arr = array([105, 140, 111, 153, 112, 102, 144, 142, 148, 149, 150])
What is the entry just right of 102? 144
The entry just left of the smallest entry is 112
The entry just left of the largest entry: 111

data = array([125, 134, 108, 125, 111, 148, 105, 126, 129, 117, 149, 138, 113])
The 3rd entry from the left -> 108
Find the entry just right of 138.
A: 113
The entry just left of 129: 126
The first entry from the left is 125
Find the entry just left of 105.
A: 148
Find the 2nd entry from the right.
A: 138

Read these off the matrix that follows. Rows and columns are numbered from 0.
1) What is the entry in row 0 and column 1?
2) What is the entry in the bottom-left corner?
3) What is the entry in row 0 and column 0?
[[138 101 107 101 101 137 102 138 101]
 [119 147 145 147 147 120 146 120 147]]
1) 101
2) 119
3) 138

[[129 134 123 136 134 131]
 [113 111 117 130 122 100]
 [125 136 124 129 120 142]
 [123 117 118 132 125 105]
 [121 114 117 135 122 103]
 [124 126 133 141 130 135]
 [133 131 129 134 132 137]
 [114 112 120 134 129 104]
 [127 133 131 130 124 142]
 [128 132 125 138 126 137]
 [116 120 123 132 123 107]
 [108 117 122 132 119 108]]
Report the first entry in the row that holds the smallest entry.
Answer: 113
The entry in the bottom-left corner -> 108
Report the entry in the top-right corner.
Answer: 131
Report the top-left entry.
Answer: 129
Report the 5th entry from the end, reading row by row.
Answer: 117
Report the last entry, reading row by row.
Answer: 108
The entry just left of the smallest entry: 122
The entry directly below 113 is 125
The entry directly below the smallest entry -> 142
Report the smallest entry in the last column.
Answer: 100
Report the second entry from the end, reading row by row.
Answer: 119
The largest entry in the first row -> 136
The 2nd smallest entry: 103
Report the 3rd entry on the main diagonal.
Answer: 124
The fifth entry in reading order: 134
The 4th entry from the end, reading row by row is 122

Questions about the matrix below. Rows and columns are numbered from 0.
1) Read off the entry in row 0 and column 2.
2) Read off the top entry of the column that holds the largest entry.
3) Read off the entry in the bottom-right corner.
4) Read off the entry in row 0 and column 0.
5) Read off the entry at row 1, column 0.
6) Read off the bottom-left entry.
[[119 138 118 126 123 127 127 127 125 133 136 130 122 121]
 [116 149 135 122 116 128 133 117 137 143 150 122 118 131]
 [129 131 125 136 127 136 127 124 123 121 132 132 132 125]
 [122 119 146 116 124 123 123 139 130 142 124 119 138 151]
 [113 126 139 116 131 130 130 142 121 146 120 113 124 130]]
1) 118
2) 121
3) 130
4) 119
5) 116
6) 113
